Here are the same points, seen from different sides; a view may also be mirrored.
A view may leave some points out, and in a few views one point is out of place. Which views, in the order they come, and which point in each? Write none if none.

Scene 1 (6 views)
(in the rows, 128 means zero)
A:
  Z89 [122 133 117 142 129 117 132 140 124 132 115 114 121 120 102 130]
  Z458 [131 137 128 116 131 112 146 136 125 136 116 122 123 123 110 123]
  Z256 [130 137 127 117 131 113 146 137 125 137 115 121 122 121 106 126]
  Z536 [132 137 128 112 132 112 149 138 125 137 115 122 122 121 107 125]
  Z746 [122 133 116 142 130 118 133 141 124 133 114 113 121 119 100 131]
  Z545 [121 132 115 147 129 118 130 141 123 131 115 113 121 120 102 130]
  Z857 [123 133 116 142 130 118 133 142 124 131 115 113 121 119 102 130]
  Z494 [129 136 121 124 131 115 143 142 124 133 115 117 123 119 108 124]
  Z463 [130 137 127 119 131 113 145 137 125 135 115 121 123 122 109 124]
  Z405 [121 137 139 125 125 108 134 114 126 143 116 129 120 135 105 130]
  Z153 [117 136 137 137 122 109 124 113 126 138 118 128 121 138 112 126]
B:
  Z536 [144  94 153 133 106  97 122 116 123 102  72  88 143  95 136 130]
  Z764 [141  91 153 133 108  98 124 117 122 102  76  87 145  96 136 136]
  Z746 [131  82 147 130 117 106 127 120 123  97  94  74 141  98 137 148]
  Z463 [141  91 153 133 107  98 123 117 122 102  76  87 145  96 136 135]
  Z716 [142  93 153 132 106  98 124 117 122 101  75  86 144  95 135 134]
  Z545 [129  80 147 129 117 107 128 121 121  96  97  73 143  98 136 153]
  Z494 [133  84 148 130 115 105 127 120 122  97  91  76 142  97 136 147]
  Z458 [142  92 154 133 106  97 123 117 122 103  74  89 146  96 135 134]
  Z405 [136  72 162 144 115 104 112 115 125 117  80  96 150 107 141 133]
C:
  Z746 [108 133 120 147 159 130 124 114 109 127 128 127 127 132 135 139]
  Z716 [115 140 102 152 143 130 113 121 117 113 130 130 135 139 139 140]
  Z89 [108 133 119 147 157 129 124 114 110 128 129 128 127 134 134 140]
  Z494 [109 133 116 148 156 130 121 116 110 125 129 128 128 134 136 139]
  Z458 [116 141 101 151 140 129 114 121 119 114 132 131 136 140 138 141]
  Z857 [108 132 119 148 157 129 122 115 108 127 128 128 126 133 135 139]
  Z256 [116 141 103 150 144 130 115 120 118 113 130 130 137 138 139 141]
  Z405 [117 153 108 139 142 126 134 113 133 122 138 129 145 142 128 146]
  Z463 [115 140 103 151 143 129 115 120 118 115 131 130 135 140 138 141]
  Z153 [112 148 113 138 141 122 139 110 131 134 143 130 137 145 121 148]
  Z536 [117 142 100 152 142 131 113 122 119 110 130 130 138 139 140 140]
D:
  Z746 [ 66  94  42 100 161 173 205 109 114 185 124  68 105  25  97 188]
  Z536 [ 61  83  42  98 159 174 205 128 116 182 119  88 109  47  87 181]
  Z153 [ 46  87  59  96 149 181 216 104 103 173 136  78  90  45 100 189]
  Z494 [ 66  93  41 101 161 172 206 112 115 184 123  70 105  28  96 186]
  Z405 [ 44  83  58  95 151 184 209 111 106 175 133  87 101  49  95 190]
  Z458 [ 61  85  43  99 158 173 207 126 115 181 120  86 105  47  88 181]
  Z716 [ 62  85  42  99 159 173 206 126 116 183 120  85 107  45  88 181]
  Z89 [ 66  94  42 100 160 172 206 110 114 184 125  68 104  27  97 187]
  Z463 [ 62  85  43  99 159 173 207 125 115 182 121  84 106  45  89 181]
  Z256 [ 61  85  43  98 159 174 205 125 115 183 120  85 108  44  89 182]
  Z857 [ 67  94  41 101 161 171 206 111 115 185 124  68 104  26  97 186]
  Z764 [ 62  86  43  99 159 173 207 124 115 182 121  84 106  44  89 182]
E:
  Z746 [ 72 155 128 142  99 146 121 106 170 113 163 151  78 136 133 135]
  Z857 [ 72 155 128 144  99 146 120 107 170 111 164 152  80 137 133 137]
  Z89 [ 72 155 127 143 100 145 121 105 170 111 164 152  79 137 134 136]
  Z536 [ 87 146 127 170 114 140 112 104 175 109 164 160  79 131 128 134]
  Z494 [ 74 154 128 147 101 145 120 106 170 112 164 153  79 136 132 136]
  Z153 [ 76 159 121 144 114 132 118  72 181 106 169 158  67 129 143 127]
  Z405 [ 83 152 124 155 116 133 115  78 181 110 163 159  64 125 138 123]
  Z458 [ 86 148 125 167 114 139 113 101 175 108 166 160  79 132 129 135]
  Z463 [ 84 149 126 165 112 140 113 102 174 108 166 159  79 132 130 135]
  Z545 [ 70 158 127 139  98 146 122 105 170 111 165 150  80 138 134 137]
F:
  Z405 [153 115 145 146 146 152  76  85 145 114 110  84 185 105  92 105]
  Z545 [149 130 156 155 151 136  81  77 136 103 113  78 158 122 109  90]
  Z256 [159 123 147 156 154 148  83  98 143 112 104  80 174 115 117 102]
  Z463 [158 123 148 154 153 148  83  96 142 114 104  81 174 116 117 100]
  Z746 [151 129 154 156 153 136  81  81 137 102 112  77 159 121 109  93]
  Z536 [160 122 146 156 155 150  84 101 144 114 103  81 176 114 119 103]
  Z458 [158 123 148 154 152 150  83  98 143 116 103  82 176 115 118 101]
  Z153 [147 119 150 142 140 150  75  74 143 118 113  88 181 109  89  98]
  Z716 [159 123 148 155 154 148  84  98 143 114 103  81 174 116 119 101]
  Z494 [152 128 153 156 153 139  82  84 138 104 110  78 161 120 112  94]
  Z89 [151 129 154 155 152 138  81  80 137 104 112  78 160 121 110  93]
  Z764 [158 123 148 155 152 148  83  96 142 113 104  81 174 116 117 101]
Views that do not fit: A
  out of place in A: Z494

Scene 2 (6 views)
A:
  Z621 [ 90 184 189  86 154 139 131 129]
  Z383 [ 87 185 171  85 155 128 137 141]
  Z365 [ 88 187 179  93 165 140 130 119]
  Z269 [100 205 141  97 172 144 130 112]
  Z209 [103 204 139  84 154 136 135 139]
B:
  Z269 [134 135 125 120 117  89 145 110]
  Z621 [133 118 161 107 131 119 149 138]
  Z348 [134 121 171 105 121 105 150 132]
  Z365 [130 123 157 110 124 107 152 127]
  Z383 [130 122 118 119 140 123 147 130]
  Z903 [137 121 157 108 127 113 145 136]
C:
  Z383 [101 135 158 150  71 113 109 102]
  Z336 [ 91 129 156 162  67 107 102 107]
  Z348 [ 79 159 175 135  73 144  95 115]
  Z269 [ 99 165 130 151  79 124 104  82]
  Z903 [ 89 159 168 133  75 140 102 107]
  Z365 [ 97 164 163 129  78 140 107  99]
  Z209 [ 96 140 144 160  71 111 103  96]
D:
  Z336 [138  88 143 112 168  65 125 163]
  Z348 [146  94 141 148 213  52 135 150]
  Z365 [149  83 144 155 193  46 121 135]
  Z383 [138  83 138 125 168  57 120 153]
  Z621 [141  86 134 151 202  47 128 144]
  Z903 [147  88 142 150 201  49 127 143]
  Z209 [147  86 153 120 164  63 118 152]
E:
  Z348 [127 141  86 147 176 155 131  91]
  Z336 [106 150 110 153 162 159 179 101]
  Z209 [ 99 141 106 152 153 157 171 111]
  Z365 [122 137  89 150 150 155 128 107]
  Z903 [124 141  90 149 162 155 132  99]
  Z621 [132 146  91 149 160 156 131  96]
F:
  Z903 [ 85 127 147 116 171 143 130 164]
  Z336 [ 96 112 113  94 152 145 153 147]
  Z621 [ 90 123 149 118 173 141 133 171]
  Z269 [ 82 146 131 104 161 130 131 123]
  Z383 [100 118 124 100 161 134 151 148]
  Z209 [ 92 124 117  96 155 138 146 136]
  Z365 [ 88 134 150 118 174 133 130 157]
Views that do not fit: A, B
  out of place in A: Z383
  out of place in B: Z348

Scene 3 (6 views)
A:
  Z667 [159 133 174]
  Z737 [150 129 186]
  Z987 [166 137 130]
  Z85 [166 105 156]
  Z249 [188 118 153]
  Z305 [172 126 178]
  Z173 [173 136 146]
B:
  Z951 [146 115 116]
  Z305 [136 157 124]
  Z173 [123 127 121]
  Z987 [125 109 119]
  Z667 [143 148 135]
  Z249 [122 142 102]
  Z707 [147 123 118]
  Z85 [126 143  97]
C:
  Z987 [176 163  98]
  Z951 [173 185 104]
  Z737 [133 193 128]
  Z707 [166 186 106]
  Z305 [131 180 108]
  Z249 [144 173  81]
  Z85 [145 178  79]
  Z173 [158 163  99]
D:
  Z85 [130 103 125]
  Z951 [133  96  78]
  Z667 [124  86  88]
  Z173 [123 116 100]
  Z707 [146 107  92]
  Z737 [128  73  82]
  Z987 [133 130  96]
  Z249 [125 105 122]
  Z305 [120  83 102]
E:
  Z667 [121 185 168]
  Z173 [133 157 182]
  Z305 [134 190 177]
  Z951 [135 153 156]
  Z737 [119 197 159]
  Z707 [135 159 157]
  Z987 [132 141 175]
  Z85 [158 170 181]
F:
  Z951 [102 125 153]
  Z173 [113 126 128]
  Z85 [110 154 129]
  Z707 [ 98 127 148]
  Z305 [ 85 139 116]
Views that do not fit: A, D
  out of place in A: Z85
  out of place in D: Z951

Scene 4 (5 views)
A:
  Z827 [120 128  95  45 154 148  62  56 158 181 136 209]
  Z188 [120 133 108  47 153 145  67  50 154 184 142 215]
  Z457 [127 139 141  47 143 156  99  30 148 188 147 221]
  Z225 [131 131 105  52 143 146  76  54 151 166 147 214]
  Z390 [125 137 132  50 147 150  89  38 148 183 149 222]
  Z324 [124 132 127  52 149 150  87  45 149 176 148 223]
  Z805 [125 134 149  55 148 154 102  37 144 178 154 231]
  Z474 [130 144 118  41 138 154  86  30 152 194 140 208]
  Z46 [135 138 109  54 139 141  77  50 146 165 153 216]
B:
  Z324 [119 125 147 119 133 117 137 133 141 129 120 118]
  Z827 [137 154 144 118 137 135 139 129 130  98 123 112]
  Z225 [126 133 141 104 148 125 149 128 139 121 128 119]
  Z390 [116 129 152 121 127 115 132 137 143 126 117 117]
  Z474 [121 149 155 121 129 123 129 139 143 107 116 110]
  Z46 [121 134 146  98 146 120 149 133 146 120 128 122]
  Z457 [110 133 158 129 126 113 123 141 148 127 111 111]
  Z188 [134 133 140 114 128 126 145 128 130 112 127 123]
C:
  Z457 [152  97 112 149 116 131  60 115 141  82 131 205]
  Z225 [141 119 139 164 138 123  50 112 122  90 125 186]
  Z805 [155  91 114 151 114 137  70 103 127  77 130 203]
  Z46 [140 120 131 162 144 129  58 112 124  91 124 184]
  Z324 [148 102 127 157 124 125  58 112 123  82 127 195]
  Z188 [143 110 136 161 133 108  48 129 123  85 124 188]
  Z827 [140 118 148 164 134 103  37 130 122  89 124 185]
  Z390 [149 100 120 154 123 126  60 117 130  82 128 198]
  Z474 [144 110 118 152 127 122  47 129 149  90 130 200]
D:
  Z225 [113 130 134 120 154 138 144 114 111 137 122 113]
  Z827 [106 139 125 123 154 151 132 113 113 129 142 113]
  Z805 [138 116 133 128 125 136 151 116  82 138 105 138]
  Z46 [122 115 132 110 158 131 142 113 101 132 123 109]
  Z474 [132 112 124 111 147 141 134 113  85 122 133 117]
  Z324 [124 125 131 126 137 140 145 115  96 136 118 128]
  Z390 [129 117 128 124 134 139 143 113  90 132 119 129]
  Z188 [111 128 124 125 145 146 135 111 107 130 137 121]
  Z457 [140 112 128 120 132 138 143 116  78 129 116 131]
E:
  Z474 [161 114 156 158 127 108 156 103 133 117 122 148]
  Z805 [159  94 170 154 131 123 162 127 108  98 137 139]
  Z390 [161 103 163 149 126 120 159 117 122 105 127 141]
  Z457 [159 102 164 161 129 114 161 117 116 106 135 146]
  Z324 [160 103 165 140 128 123 162 120 123 106 121 138]
  Z46 [169 107 168 137 137 128 148 112 134 111 103 129]
  Z188 [162 113 154 128 116 122 161 110 139 113 109 139]
  Z827 [159 118 153 119 118 119 165 107 145 121  98 139]
  Z225 [164 109 167 130 135 124 156 113 135 116 101 131]
Views that do not fit: B, D
  out of place in B: Z827
  out of place in D: Z46
